In the data rows, 128 means zero.
Some points:
[114 127 178 163 187 152 111 126 132 158 188  83 119 127 100  60 117  97 148 164 137 135  92 121  84 146 136  87 143 147 153 110  75 116 113 118 135 122 157 188 154  57 159 148 159 132 157 164]
[135 135 127 189 149 106 139  82  41  88 168  68 172 153 140 138 127  89 122 133  95 150 163 120 132 116 164 172 129 214 104  97 159 105  82 122 125 144 116 139  68 144 147 153  92 143 103 185]
[105 157  98 144 150  80 161 196 101 123  92  94 183 130 127 183 129  95  96 103 108 155 144 132 109  58 122 111  62 109 116 134 126 114 101 109 190 164 128 194  83  95 114 168 127 114 142 167]
[123 158  92 178 137 131 129 181 102  58  60  98  82 120 124 143 126 156 153 142 121 161 103  97 163 149  95 116 146 152 167 162 137 137  76 170 167 147 136  82 156  66  84 145 147 127 152  63]
[148  87  95 142 133 179 155  85 215  81  95 114 118 147  77  95 130 128 141 172 122 123 104 167 100  88  82 163  74 122  89 142  77  29  97 172 195 180 151  90 128 155 183 153 154 104  87 143]
[105 160 152  91 144 107 141 122  57 103  49  85 180 151 147  70 151 138 131 172 158  65 101 148  86 162 113  96 177 102 182  97 140 137 218 179 162 137 121 125 105  99 213 113 130 184  72 102]
[ 77 101  90 104 130 115 107  82  95 188 122 190 146 109  58 132 141  21 110 211  91 157  38 159 153 120 155 180 159 116 113 182 159 138 147 171 107 167 143 130 100  68  85 141 163 162 113 108]
[169 126  96  94 135 115 116 168 149  97 142  92 106 165 132  73 134 127  63 158 103 117 147 162 137 159 162  97 121 108  86 113 178 106 117 136  88 162 151 121 157 152 111  71  73 109  78 121]
[132 145 117 131 115  54 114 121 169 136 158 156 138 119 156 130 107 132 156 165 167 162 123 129 160 100 161 121 121 157 144 107 141 101 159 128 134 125 111  74 107  97  95 134 111  91  96 119]
[ 86 128 131 127  72 108 122 135 127  31 140 163  89 111 190  97 160  76  89 173 211 165 119  83 141 207 200  80 141  87 109 128  93 169  78 110 180 127 166 124  63 192 176 141 163  96 184 155]
[119 165 131 166  78 134  40  68 124 122 145 138 127 112 129 185 159  88 125 150 126  77 223 119 155 112 120  82  95 200 128  85 133 115 171 226 147 139 187 152 201 188 100 134 151 166 164  95]
[120 136  67 125 104  89 147 145 172 218  96  63  78  94 137 104 119 140 103 131 147  64 137 134  90 131 145 123 140 119  96  87  84 123  91 194 139  60  49 152  86 174 105 149 192 233 146 137]
[202  91  99 103  91 108 104 133 149 143  84  70 145 153 115 118 163  78 169 104 149 164 107  62  79 177 147 174  96 211  74 177 159 131 123 122  89 136 178 199 120 118 150 111 124 168 155  56]
[136  95 121 154 134 111 157 141 135 119 169 118 132 163 145 120 133 137 115 108 104 154 110  84 114 118  91 100 133 109 119 119 108 123 116 109 121 124  84 169 118 105 111 150 117 130 142 122]
[109 196 147 135 137 133 120 117 169 148 117 127 121 126 145  78 107 107 160 148 131  94 120 125 124 111  81 105  80 122 175 109 135 127  79 119  89 110 119 184 116 129 109  79 101  90 116 131]
[200 143 119 101 165 119 173  18 107 128  86 165  84 144  86 183  95  56  68  51 177 136  86 175 173 164 140  75 119 112 192  90 119 139  97 111 157 148 125 182 143 151 135 121  78 158  87 146]
[105  83 178 179 141 148 101 133 114 103 105  98  83 123 112 190  84 162 138 151 132 157 113 145 105 127 136 138 139 148 135  50 157 124 218 111 155 127 106 183  72 152 113 103 120 107 117 133]
[ 95 144  67 119 171  98 103 136 130 182  49 100 129 137  63 141 185 193 107 140 100 128  76 148 157 128 169  68  88 181 137 138 191 152 136  87 120 111 104 120 123 193 137 109 170  57 159 151]
[158 122 166 111 146 140 168 134 187 156 157 142 137 148 139 136 176 164 152 147 148 124 138 141 152 126 152 143 172 148 134 141 139 118 114 146 118 122 121 163 121 134 138 138 108 118 147 144]
[133 163 175 149 104 141 134 154 115 184  99 146 105  92 151 176 123 113 111 107 106 131 104 122  80 109 139 135  71 115 128 141 101 142 113 149  85 104 158  75 100 137 153 138  77 131 117 144]
[116 133 109 122  86 140 170 139 105 153 120 155 145  31  85 129 115  65 244 113 103  70 158 108 115 184 101 120 134 136  94 107 166 167 109 117 191 158  94 117 160 129 177  94 109  56 135 177]
[112 129 126 161 154 177 121 135 167 132 118 141 130  99 114 134 134 105 130  55 139 135 129 147 103 131 106 117 118  97  95 138  94 111 127 101  97 108 117 145  78 133 119 118 115 142 118  98]
[155 153 133 113 118 126  94 100 131 147 128 117 114 121 110 164 145 168  56 167  72 160 147 110 138 193 147 155 130 112 152 106  74 184 107 112  76 139 135 122 163 101 176 200 148 107 110 120]
[119  67 158 144 117  77 143 122 134 116 153 133 113  78 117 138 168 144 141 161 105  97 122 124 190 102 110 112 141 112 116  97 163  95 103 119  88  87 144 140  89 116 173 124  69 130 162  91]
[103 154 126 113 105 119 182  84  85 134 132 153 189 117  94 113 154 148 135 113 127 160 112 119  76 122 164 108 150 116 132 104 125 104 145 144  94 165 123  90 115 138  94  89 103 140 224 106]
[129 167 131 137 121 132 138 121 131 113 157 167 128 145  94  77 118 136 123 107  99 116 126 121 107 154 128 113 130 110 125  83  93  93 123 135  88 119  90 119 110 106 101  97  99 113 134 106]
[164 137 110 165 113 167  89 100 170 107 198  83 124  31 106 172  84 148  93  88 117 132  96  81 116 100 149  95 160  67 171 151 196 122 155 146 110 178  91 150 114 101 169 102 177 122 141 107]
[ 81  96 185 133 125 170 156 102 118 174 113 121 107 156 102  70  85 154 133 138  85 196 142  51 174 125 143 110  99 134 141 157  84 147 142 136 151 144 108 155 121 180 130 104 111 132  97 117]
[109  64  84  97  84 204 100 137  76 126 174 108 160  87 170  73 121 201 102  98 160 125  77 227 105 127 123 150  94 169 133  96 122 188 103 126 156 205 133 151 160 141  95 163  81 135 169  97]
[ 98 102  83 128  90 142 144  92 133 120  70 166  33 148 166 139 122 183 144 124 129 182 114 118  89 180 103 175 124 104 118  72 203  80 156 117 105 124 187 140 164  69 106 103 143 160 161 245]
[129 202 123 118  29 110 165 136 163 152 130 142 117 118 136  97 114 138 146 116  84 167 107 147 174 143 102 104 122 169 106 137 119 112 210  44 158 146 123 142 153 145 174 165 122 171 119  95]
[130 128 128 125 159 145 142 148 151 164 136 137 144 148 133 159 148 141 148 141 176 143 156 132 145 142 125 120 133 142 141 146 104 137 147 124 155 141 120 142 136 125 122 121 130 112 142 101]
[178  93 150 172  80  71 125  94  95 131 129 112 142 102  93 122 127 190 149 166 147  40 143 136 114 168 150 181 104  54 193 230 135 126 148  60 156 152 205 160  98 176  68 130 153 148 113 142]
[ 97  54 152  83 112 123 168 113 174 128 133 144 152 136 129 113 123 144 112  62 114 119 166  43  73 122 195  98 124 178 193 111 163 139  96 125 162 156 113  99 164  94  85 125 178 149  64 120]
[100 113 109 159 161  67 215 118 109 111 164 114  14 127 111 136 100 130 134 113 148  72 119 123  55  97 115  79 142 162  76 176 119 198 192 170  64 162 163 101 158 144 126 210  78  87  99 123]
[167  83 119 110 136 155 113 181  70 115 102 126 110 106  30 134 127 148 149 166 133 126 197 120 136 146 144 109 141 119 138 128  82 112  85 144  95 131  80 121 141 130 105 102  80 145 146 152]
[145 129 128 114 145 145 133 118 142 111 150 134 135 152 158 167  82 121 137 146 101  96 103 113  93 117 116  87 113 114  95 127 123 128  99 112 147 111 146  83 101 136  73  90 156 128 103 113]
[150 130 126 154 168 133 125 169 137 140 167 142 154 161 159 134 106 111 146 175 120 122  97 127 117 163 141 114 134 119 109 131 147 156 132 143 140 137 111 124 150 136  96 118 147 123 134 155]
[154 136 146 160 133 108 107 166 126 112 113 144 159 118 132 149 120 128 130  68 119 117 112 115  96 149 164 112  96 112 101 101 120  84 121 124 110 111 144  59 106 106 162 105 116 157  95  92]
[124 163 112 198 145 231 119  94 128 104 104 134 145  99 121  82 126 107  87 110 132 103 127 105 118 146 126 167 108 181 149 140 123 134 141 105  77  96 107  62 101 153 130 138 150 102 117 146]
[140  58 161  60 106 150  64 100 129 177 108  87 114 145 142 131  41 115 109 109 113 106 134 154 155 133 137  81 132 149 123 178 148 101 143 161 185  54 149  84  73  75 159 162  80  70 205 142]
[ 57 147 166 131 117  77 170 115 190  81  88  83 201 104 114  94  52 117  74 108 137 142 179 156 158 167 150 205 102  84 111 167 163 144 154 188 105  98 114 157 181 120  90 154 113  97 160 163]
[108 115  71 105 186  83 116 136 169 117 165 177 124 172  84 111  82 126 141 131 101 181 183 144  72 114  76 192 125 122 227  92 190 207 104 147 161  97 180  94  99 195 200 144 121 166 186  75]
[161 141 136 141 111 130 156 138 141 134 140 163 133  97 122 130 103 144  99 177 150 131 124 156 124 117 104 108  83 142 132 153 129 120 100 116 137 116 107  90 105  95 134 135 123 168 127 143]
[104 149  70  94 150 175 148 148 106 119 180  90 114 133 106 130 127  78 114 143 156 161 166 142  92 131 143  97 145  98 130 179 155  55 183  49 127  66 115 110 162 172 125 139 133 137 124  99]
[137 138 145 155 170 156 107 167 101 182 109 134 138 144 163 142 125 125 130 112 147 132 129 136 118 141 157 132  93  89 151 135 115 138 125 134 124 120 129 106 185 116 139 145 128 128 139 125]
[ 91 136 178 164  75 112  81 161 141 157 144  78 135 203  62 122  94  93 147  81 113 105 132 162 163 114  79  84 193  78 115  96 155 125  68  83  89 194 162  80 146 138 144 174 170 173 132 173]
[111 154  88 112 109 142 137 168  99 122 144 136 108 189 110 142 105 125 124 115 133 119 162 148 171 152 127 144 135 130 138 129 116 114 130 143 106 132 153 158  94 117  99  92 150  71 106  89]
[115 138 149 148 138 135 102 126 116 158 114 157 122 155 150 123 120 133 135 141 120 123  89  74 119 111  87 153 116  81  77  94 111 157 123 121 120 143 112 136  95 176 107 113 126 110  92  95]
[171 154 137 122 138 125 164 149 150 155 143 155 172 130 137 165 137 172 135 164 145 166 143 142 136 126 134 144 155 147 132 136 112 129 119 139 136 133 131 111 140 132 137 135 123 141 110 161]
[159  53 102 157  73 131 127 128 134  97  82 167 145 163 198  90 126  74 159 152  87  90 131 160 149  88 137 102 104 121 175 141 144 185 126  87  67  98  70 142 136 124 136 150 146 120 104 111]
[172 123  56  55 122 155 115 159 124 104 156 125 176 136 112 134 140 116 137  98 151  84  58   3 195 103  81 158 126  95 167  89 113 110 187 180 111 108 138 128 123 167 112 207 102 112 117 202]
[ 58  37 104 182 118  82  87 164 126 175 126 180 151 147 125 142 146 123  37 128 200 108 141 107 157 133  82 137 109 152 119 126 114 100 157 112 126 144 102 109 184 122 168  82 121 136 127 149]
[145 117 196 139 169 144 140 101 168  91  95  78 144 146 126 142 175 108 160 137 161 154 106 111 155  97 102 109  94  76 110 135 130 157 149 110 121 147  96  70 155 140  90 120  84 177 192 110]
[171 139 128  91 101  90  68 105 145 148  81 103 125 138 136 145  93 127 142 143 206 172 181 122  86 124 108 167 191 123 114 108 110 150 131 111  96 188  75 112 108 118 137 142 135  55 109 111]
[102 127 113 115  94 124 116 138 122 140 119 109 158  84 159 128  69 154 184 145 138 180  73 150 139  82 180  95 141 126 130  95  94 106  88 151  87 105 201 139 159 175 100 117 119 118 110 107]
[165  85 164 139 111  44 112 116  94 103 165  82 111 111 107 110 194  98 144  46 100 177  61 197 121 140  92 172 150 137 153 126  72 115 131 161 161  53 105  91 177 175 109  90 193  60 115 126]
[145 146 114 139 113 116 139 138 135 113 132 140 163 138 130 157 131 120 106 176 105 114 111 108  60 115  93 109 106 101 158 123  83  93 118 111 128  73 145 159 186  89 140  94  84 102 128 111]
[167 124 134 145 171 117  74 148  90 127 110 175  99  38 129  33 127 127 131 119 158 194 171 120 150 111  97 117 154 117 110 152 184 120 116 145 168  90 125 154 133 133  95 177  96 164  52 127]
[ 90 124 127 117 120 151 159 155 132 130 131  83 108 125 131 144 165 131 158 119 152 116 113 126 182 140 175 152 116 126 127  96 160 128 100 141 139 111 155 126 149  98 158 141 135 130  52  91]
[158 121 159 122 148 143 144 165 133 156 152 152 170 157 174 164 122 129 148 139 144 135 137 164 114 137 134 145 140 135 104 145 135 129 145 135 136 137 118 142 140 158 131 135 137 121 109 139]
[159 132 169 134 141 147 164 143 108 166 147 179 137 167 133 135 149 147 159 115 124 143 147 137 131 142 161 125 128 120 122 137 151 118 136 156 139 110 140 109 122 148 116 144 155 131 140 147]
[ 73 146 147  39 105 112  72  90  72  41 168 159 109 156 107 175 117 180 196 135 152 133 116 145 114 127 129 127  40 127  99 173 150 127 102 147  91 105  21 154 159 124 173 150 173 171 120 148]
[116 149 123 148 155 166 145 139 159 142 149 140 123 136 138 158 149 130 174 134 163 123 155 160 152 144 154 151 136 119 146 130 116 137 138 142 127 122 127 138 125  98 133 133 141 122 127 116]
[174 174 139 140 147 119 120 135 138 138 133 160 114 137 137  79 142 112 111 100 166  98  92 132 107 114 101 121 122 168 112 124 152 124 113 108 128 133 130 124 126 100  87 118 147 135 167 161]
These points spread out most along one direction. Where along it does each point below lie, from 0 to 99? 50 is the average, and the first point above lies past it. One standard deviation of the points above along it is 16.
[164 100  84  86 195 104  97 121 142 105 110 114 130  75 148  96 145 111 158 122  42 137 190 148 141 111 172 115  87  96  85  67  58 171 203  81 123 144 161 114 135  91 122 126 161 152 142 172] 50
[ 85 130  79  94 198  75 116  85 104 138 167  96 132 111 195 123  92 164 160  83 142 116 140 116 198 160  72 128 122 167 138 205  69 128 123 121  91 151 162 108  93 106 149  54 144 169 124 154] 45
[ 87 151 137 110  65 124  84 210 154  96 130 116  69 144 144 136 146  81 116 122  69 124 120 134 115 122 151 175 169 161 200 178  73 129 166 140 174 157  97 128 109 133  99 100  60 178 138 177] 43
[128 100  95 143  86 152 183  76  81 133 110  92 139 151 163 150 122 121 133 162 160 137 175 130 156 104 103 144 188 157 156 108 107 112 116  74 112  86 120  97 130 110  98 144 146 127 138 109] 46
[ 93 110 126 142 130 161 159 138 131 132 137 148 124 137 153 159 171 110 152 102 133 124 147 158 157 138 136 167 139  94 118 119 136 155 122 140 120 108 139 152 122 102 122 115 124 113 125  87] 50
[139 161 134 168 159 145 110 135 168 143 166 143 133 145 159 133 181 160 159 130 135 128 124 152 139 143 170 152 149 152 158 146 156 108 130 123 116 141 114 122 123 135 150 148  91 132 125 154] 54
[101 142 178  64 101 146 123 150 116 120 135 123 113 109  93 103 210 131 107 111 178 133 172 141 113  28 120 125 101 133 149 130 127 151 147 110 103 131 176 124  79  91 113 105 161  93 104 147] 51
[138 123 115 140 128 133 149 128 169 122 159 140 144 134 120 148 143 162 121 143 138 120 138 163 172 164 138 133 140 144 104 113 120 158 146 147 157 150 108 103  87  98 123  82 121 131 106 112] 49
[140 106 139 128 130 157 134 138 150  61  68 183 174 123 141 155 134 151 116 104  87 149 138 152 119 125  92  60 214 162 121 187 116 138 140 172  77 119 154 195 114 148 151 126 180 135 127 163] 46
[134 154 157 126 124 127 144 138  92 141 142 153 169 121 126 109 134 172  90 111 101 116 136 113 125 166  59 115 128 120  89 119 141  95 114 129 140 129 143 127 114 118 121 162 141  94 143  97] 60
[128 117 196  69 206 110 160 169 111 100  89 166  77  72 172 123  83  95  94 136  96  56 110 111 150 103 148 201 145 162 148 102 125  31 111  87 107 196 107 138 164 172 152 147 181 115 187  76] 52
[197 168 129 152  98 154 166 134  81 131 147 114 102 150 132  92  81 134  77 123 134 126 122 105 161  12 146 172 139 107  78 144 142 183 141 152 151 111 139 132 174 119 200  29 174 140 162 143] 54
[163 157 187 104 135 141 134 129 130 118 158 121 103 141 106 146 134 130  84 145  94  99 123 113 138 154  85 136  81 149  97  98 132 162 141 108 146  89 121 136 100  90  71 155 150 130 133 102] 61
[115 140  86 143 131 125  99  55  94 168 124 128  89 172 204 104 190 145 134  97  69 122 177 117 118 106 137 118 137  54 122 167 139  77 115 159 167 167  94 139 128 118 135 152 111  89 137 103] 49
[ 85 128 152  59 137 159 131 100 142 140 133  83 131  72 173 181 177 116  86 158  90 138 125 116  97 139  63 141 184 123 105 144 165 156  79  98 145 116 135 110 156 164 117  89  90 142  86 151] 50
[ 90 157 114 132 151 116  62  83 144  86 100 177 152 154  72 130 108 175 135  93 138  61 101 102 119  74 197 165 206 140  61 136  90 160 102  57 201  66 148 150 173 102 123 146  76 134 123 114] 49
